Each row is where one point has got to under a steady rotation. How many ticks took it there?
The counts run from 0 to 645.
6.8; 24.1; -20.0; 7.9; 18.0; -13.2; 3.6; -10.6; 28.8; 19.1; 15.5; 21.9; -0.8; 9.8; 3.6; 5.3; -4.1; 22.7; 19.7; -11.2; 7.7; -2.7; -10.3; 21.3; 17.5; -6.4; -1.3; 17.1; 1.0; 44.2; -10.9; 1.0; -9.3; 33.0; 0.1; 28.2; -25.9; 17.6; -7.2; 11.5; -6.0; 6.5; -11.9; 24.3; -12.9; 15.7 | 171
15.4; -25.0; 15.4; 5.0; 24.3; 7.7; -6.1; 7.9; 11.7; 2.4; -0.3; -0.2; 44.9; -16.5; 10.0; -27.5; -5.2; 11.8; -10.5; 2.3; -9.0; -19.7; 27.1; 17.5; -19.4; 4.4; -2.3; 13.4; 8.4; -8.5; 32.2; 12.3; 3.0; 19.4; 14.7; -19.3; 4.7; 21.1; -19.1; 6.0; 4.3; -12.1; -9.4; 18.6; 15.9; -15.7 | 25
-4.2; 24.1; 34.1; -15.1; -6.0; 22.5; -15.7; 8.0; 3.7; -12.0; 13.5; -6.4; -52.8; -10.5; -18.2; -8.8; -5.8; 20.9; 12.4; -4.7; 18.3; -12.5; 19.0; -32.3; -13.2; -9.5; 13.4; 1.5; 9.1; 8.3; -5.3; -30.8; -6.4; -14.0; 12.1; -11.0; 15.0; 16.4; 2.4; -24.1; -10.7; 2.6; 5.0; 16.0; -39.0; 8.7 | 128
20.4; -11.9; 0.8; -8.2; -16.3; 2.6; 16.9; -4.3; 10.4; 19.6; 5.9; -1.3; 37.3; -0.3; 27.6; -15.2; 8.6; 11.1; -16.8; 16.3; 7.0; -4.6; 5.8; 45.4; -17.2; 13.4; -22.8; 25.2; 11.1; 28.0; 24.5; 25.9; -9.3; 25.8; -22.1; -4.2; 2.4; -3.4; -11.9; 13.6; -2.6; -5.8; 2.4; 10.6; -2.5; 13.4 | 146
14.2; -0.7; 9.3; -24.0; -19.3; 29.6; 6.9; -24.8; -30.6; -16.8; -2.8; 2.2; 8.1; -5.5; 0.0; -21.9; 10.6; -32.3; -27.4; -7.5; -12.8; -7.3; -9.6; 18.5; -28.2; -7.2; -7.1; -2.0; -9.3; -22.3; -13.0; 1.3; -0.5; 26.0; -14.2; 11.0; 19.5; -25.3; 14.9; 12.6; -5.2; -10.3; -16.3; -3.8; -9.9; -12.2 | 149
10.6; 10.1; 0.6; -36.2; -36.7; 29.4; -1.1; -7.4; 1.7; 17.9; -10.7; -0.5; 3.9; -0.3; 5.4; -23.5; 29.9; -0.9; 6.9; -0.1; 20.1; -11.8; 30.5; -5.4; -28.5; 8.1; -8.6; 7.7; 14.8; -17.3; 7.7; -15.9; 13.7; 0.1; 10.6; -22.2; -8.3; -16.2; -4.1; -14.0; -18.9; -3.5; -17.6; -3.8; -13.0; -23.3 | 435
14.2; 18.6; -18.6; 8.5; -10.3; -11.3; 35.1; -27.1; 24.0; 17.6; -0.8; 7.5; 23.2; 7.4; 31.1; 3.8; 6.9; 6.9; -10.6; 13.6; 20.2; 3.3; -25.9; 21.3; 12.6; 11.5; -12.7; 2.2; 34.6; 23.9; -4.2; 20.8; 1.9; 14.5; -23.1; 25.6; -18.7; -9.3; -2.0; 8.4; -4.7; 8.0; -7.0; -1.2; 7.1; -0.9 | 384
31.1; -22.1; 18.1; -8.0; -0.1; -1.2; 22.1; -24.6; -7.5; -1.3; 0.3; -26.2; 35.8; -7.9; 25.1; 6.4; 21.3; -0.7; -13.5; 6.7; -18.3; -6.7; 5.9; 26.8; -12.6; -20.7; -18.0; -8.6; -0.1; -20.2; 16.9; 22.0; -15.3; 25.9; -15.3; -13.6; 18.2; -14.3; 1.0; 11.5; 4.7; -21.1; -9.7; 7.5; 0.3; -2.6 | 387
-6.9; 34.8; -3.6; -5.4; 7.8; -13.2; 13.6; -18.1; 26.4; -2.8; 5.2; -2.4; -33.3; -9.7; -11.7; -10.9; -24.4; 10.8; 16.2; 19.2; 14.5; -18.1; -4.6; -12.1; 12.8; 4.0; -3.4; 0.3; 16.3; 35.8; -24.5; 5.9; -9.7; -9.0; -27.6; 25.7; -5.6; 26.3; 3.3; -11.6; -21.1; 18.3; -12.8; 14.0; -24.0; -0.7 | 409
-13.4; 29.9; 1.8; 6.5; -9.1; -10.3; 10.5; 4.0; 30.3; -5.9; 7.5; -3.5; -0.1; -28.5; -0.8; 31.6; -7.8; -13.7; 16.1; -2.7; 9.5; 5.6; 1.3; -16.4; 18.3; -2.9; 2.5; -19.8; 10.8; 19.5; -17.6; -22.3; 12.5; 11.9; -8.4; 35.0; 21.2; 15.4; -12.1; 18.5; -24.1; 31.8; 0.7; 5.8; -10.5; -17.8 | 377
24.6; 3.3; -16.6; -13.4; -3.2; -11.1; 24.6; -30.7; 13.6; 12.7; -7.7; 3.8; 15.8; 0.3; 2.8; -0.5; 13.5; 10.3; 23.7; 10.3; -6.9; -22.2; 21.4; 5.1; 15.7; -13.6; -13.5; -2.4; 5.2; -4.3; -1.3; 14.0; 3.7; 15.0; 4.5; -13.4; -18.7; 14.3; 0.3; -15.3; -13.6; -11.9; -53.7; 9.1; 16.3; -23.1 | 166
20.5; -25.6; 1.3; -25.4; 3.8; 11.3; 0.9; -3.3; 8.8; 6.1; -11.3; -0.2; 22.4; -5.3; -17.2; -0.5; 19.5; 23.7; -18.4; -23.8; 3.3; -10.4; 10.0; 31.8; -1.3; -22.9; -4.4; 4.7; -11.6; -2.7; 29.4; 15.3; -23.1; 47.9; -8.1; -6.1; 23.7; -10.6; -11.2; 0.8; 1.8; -11.8; -26.2; -6.9; 16.2; -21.5 | 210
-5.0; 35.1; 28.4; 18.0; -4.0; -7.6; 9.6; -4.2; 7.5; -16.8; 3.5; 2.3; -1.1; -13.8; 16.0; 30.5; 28.0; -24.1; 4.5; -10.1; 8.0; -3.9; -8.7; -14.9; 19.7; -29.5; -15.4; -36.2; -3.4; 24.3; -6.9; -11.4; -6.6; -5.0; -8.9; 13.7; 13.3; -12.8; 14.1; 14.9; 3.9; -4.9; 27.9; 23.0; -22.2; 14.5 | 353
-0.9; 23.5; 26.8; 18.7; 3.3; 8.6; 8.0; -0.5; 12.9; -17.8; 5.4; -3.7; -29.4; -6.9; -13.6; 28.7; 22.1; 15.9; -1.5; -9.2; 11.0; -10.1; -6.4; -29.2; 17.6; -27.0; -7.1; -30.1; 1.7; 12.4; -6.1; -7.9; -4.5; -16.7; -9.1; 6.3; 47.7; -11.0; 20.4; -5.9; -10.5; -5.5; 16.0; -4.1; -14.6; -8.4 | 7
14.0; -18.6; 39.1; -13.9; -19.0; 29.4; 10.9; -8.6; 3.7; 9.3; -2.1; -28.0; -7.5; 9.7; -20.0; -12.1; 41.4; 15.0; -5.6; 1.4; 2.8; -14.3; 31.9; -1.3; 2.6; -25.4; -1.7; -5.2; 13.3; -7.8; 15.6; 13.6; 1.6; 11.4; -15.7; -13.0; 43.2; -20.9; -12.8; -0.8; 5.4; -15.0; -7.7; 15.4; 10.9; -15.7 | 278
17.4; -4.2; -3.3; -8.8; -14.9; 6.2; 17.4; -3.9; 20.0; 15.7; 4.8; 22.8; 41.3; -10.4; 28.1; 12.5; -0.7; -7.6; 11.0; 9.9; 7.4; -26.1; 4.6; 3.8; -16.4; 14.0; -26.5; -5.9; 10.7; 8.9; 41.0; 25.5; 6.4; -5.2; -13.9; -8.6; 23.3; -6.5; -8.2; 4.2; -9.4; -21.4; -9.5; 10.2; 25.3; 12.5 | 428
24.3; 0.6; -19.2; -9.9; -23.9; 9.0; 28.2; -19.7; 13.9; 28.4; -7.6; 18.3; 4.9; 9.9; 5.1; -0.4; -8.0; 7.0; 7.9; -13.8; 7.6; -9.3; -27.0; -5.2; 8.8; 10.7; 1.3; 5.1; 16.9; -14.3; 13.4; 22.6; 14.5; 27.6; 2.9; 17.5; 6.0; -6.5; -17.8; -2.7; -27.9; -2.8; -43.6; -1.1; 32.2; -0.6 | 275
1.9; -4.9; 46.2; -1.8; 0.1; 18.0; -1.8; 10.6; 0.3; -4.3; 10.9; -15.9; -20.1; -19.8; -7.9; -0.8; -15.5; 11.9; 3.2; -1.2; -5.9; 2.0; 8.7; -23.8; 4.3; -26.8; 22.8; -13.6; 5.4; -14.0; 11.8; -17.7; 2.1; 0.3; -12.6; 28.7; 47.9; -6.2; -2.5; 12.4; -0.2; -6.3; -13.3; 27.3; -3.5; -10.7 | 583
24.0; -4.5; 3.4; -5.0; 4.3; 41.5; -12.6; 0.4; -12.9; -2.7; 2.1; 26.4; 24.3; 17.6; 13.9; -21.4; 20.8; 6.7; -6.0; -3.8; -2.2; -10.9; 24.3; 36.7; -14.7; -10.4; -9.1; 23.9; -12.8; -17.1; 3.9; -7.0; -5.4; 20.1; 20.5; -8.3; -8.9; -22.1; 18.5; -5.6; 9.8; -30.5; -8.2; 14.6; 2.5; -2.9 | 85
9.5; -2.7; 14.4; -25.1; -6.7; 2.1; 2.2; -17.0; -9.9; -13.6; -14.6; -15.0; 38.5; -44.3; 16.4; -26.3; 4.0; -18.4; -22.4; -12.0; -1.9; -17.1; 10.7; 9.3; -42.0; -1.8; 2.5; -0.2; 1.0; -19.5; 14.5; -4.0; -11.9; 26.0; 12.9; -26.1; -8.3; -2.4; -6.8; 6.0; -7.4; -16.0; -6.7; -0.1; -17.7; -18.0 | 572
-0.7; 3.3; 33.2; -13.8; 1.6; 0.8; -11.0; -5.9; 11.5; -25.5; 6.9; -30.5; -16.8; -22.7; -11.7; 11.5; 9.0; 7.7; 12.2; -5.4; -10.2; 3.7; 34.6; -16.3; 9.9; -26.7; 8.9; -18.8; -6.6; 9.6; -6.9; -20.5; -15.0; 16.3; -11.5; 16.2; 39.5; 13.0; -5.1; 6.7; -3.5; 10.0; -14.7; 8.0; -25.7; -34.5 | 100
16.7; -9.8; 13.8; -11.3; -26.5; 39.6; 8.4; 3.7; -9.5; -4.9; -4.6; -1.1; 26.1; -13.1; 20.9; -6.5; -6.9; -10.2; -23.2; 13.2; 3.6; -8.6; 14.5; 13.6; -30.6; 8.9; -18.5; 1.9; -2.3; -36.0; 8.1; 15.6; 16.5; -4.2; -20.5; -6.8; 26.2; -11.8; 12.5; -4.9; -19.2; -29.3; -16.0; 3.5; 9.3; -2.6 | 427
-17.6; 31.1; 13.9; 18.0; 18.2; 18.0; -11.2; -2.9; 18.4; -14.1; 25.1; 18.5; -21.2; 9.0; -24.6; -3.9; -18.3; 5.9; 31.3; -4.5; 6.3; -11.1; 13.0; -8.1; 6.0; -2.3; 17.8; 7.8; 9.8; 34.5; -25.6; -22.1; 4.6; 1.6; 4.7; 28.5; 12.5; 21.9; -3.4; 9.2; -4.0; 23.1; -4.9; 6.3; -11.5; -11.3 | 373
19.7; 25.7; -24.6; -11.1; 0.5; -14.9; 17.2; -25.0; 13.4; 17.4; 2.8; 22.5; -13.2; -0.8; 12.2; 11.5; -24.2; 12.9; 20.2; -4.8; 13.3; -9.6; -25.0; -2.0; 11.0; -10.2; -0.7; 13.1; 3.4; 19.5; -13.8; 3.2; -3.1; 22.0; 5.1; 24.4; -31.0; 20.5; 6.9; -16.2; -28.5; -11.6; -23.8; 21.5; -17.8; 22.1 | 477
-4.4; 32.5; 20.3; -7.6; -5.5; 7.9; 1.7; 8.8; -3.1; -13.5; 13.3; 15.4; -6.8; -25.3; 11.3; 20.3; -4.9; -29.2; 7.5; -7.4; 6.4; -11.3; -2.2; 0.6; -14.1; -10.2; -28.6; 1.1; 4.4; 34.1; 14.1; 1.4; -0.3; -9.7; -15.8; 19.4; 8.8; 4.2; 10.9; 8.6; -23.8; -9.2; 19.8; 30.8; -13.8; 43.2 | 393
19.6; -0.8; 4.7; -33.0; -35.9; 32.2; 14.0; -2.1; 2.3; 9.5; -12.2; -10.0; -1.2; -12.3; -5.1; -34.0; 7.0; 16.2; -22.1; -9.6; 30.1; 12.9; 8.5; 0.7; -4.6; -10.5; -4.6; 15.9; 24.4; -23.2; 8.2; -7.1; 30.3; 21.1; -6.7; 14.3; -3.0; -14.4; -3.7; 8.5; 3.9; -14.1; -28.8; 1.6; 16.5; -26.0 | 274
16.0; -2.2; 26.0; -24.1; -8.3; 16.6; 4.3; -14.4; 15.7; 1.8; 1.6; -26.3; -3.8; -12.5; 5.3; -20.4; 24.9; 41.2; -2.0; -0.4; 15.0; 7.7; 30.0; -5.8; -0.8; -19.6; 7.5; 13.9; 24.8; 5.8; 3.0; -23.5; -7.6; 0.2; 7.5; -4.6; -23.7; -3.1; 16.0; -7.0; 21.0; -10.3; -15.6; 17.5; -29.1; -21.0 | 475
13.9; 16.0; -20.0; -13.1; -3.7; 24.5; -3.7; -11.3; -5.5; 11.7; -3.4; 32.8; 34.4; -3.4; 8.3; -27.9; 4.4; 14.6; -12.0; -18.1; 21.7; -23.6; -0.4; 30.9; -22.6; 19.4; -10.5; 38.8; 11.3; 6.1; 16.5; 0.7; -3.0; 17.6; 21.4; -20.7; -23.6; -2.0; 3.0; -4.5; -19.8; -12.5; -2.2; 1.0; -3.3; 6.9 | 637
11.4; -6.4; 3.1; -19.9; -31.2; 3.5; 18.3; -25.3; 14.4; 29.5; -5.9; -10.0; 32.1; 6.3; -1.2; -17.7; 16.9; -4.4; 11.8; 13.0; 4.0; -8.0; 22.4; 12.0; 0.9; 8.9; -4.1; -2.0; 35.2; 0.9; 15.8; 18.3; 19.5; 27.4; -11.1; 3.5; 14.3; -2.7; -20.3; 11.0; -4.0; 11.0; -29.3; -5.7; 21.0; -45.1 | 343
-11.0; 30.2; 2.6; -12.5; -10.5; 8.3; -0.2; 22.6; 7.4; -14.0; -10.7; -5.6; -12.5; -40.6; -22.7; -1.6; 0.7; -11.2; -31.8; -26.0; 28.3; -1.8; -22.8; -3.7; -5.1; -14.2; 7.3; -7.9; 11.8; 14.8; -12.3; -15.1; -5.1; 29.2; -13.9; 22.6; 26.7; 6.6; -2.8; 15.9; -21.1; 2.4; 15.3; -1.0; -18.8; 13.8 | 486
23.2; 0.3; 18.4; 13.7; -14.4; 20.9; 14.3; 13.1; 26.4; 24.6; -4.4; -7.9; 7.6; 14.2; 6.5; -31.6; 2.2; 22.1; -16.0; 14.7; 17.9; -33.6; 3.7; 12.2; 8.7; 2.7; 11.3; 14.5; 19.9; 0.1; 5.7; 30.5; 19.3; 25.0; 8.0; -19.4; 14.0; 7.2; -24.2; -0.8; -2.6; -2.0; 8.7; 22.6; 19.7; 14.5 | 1
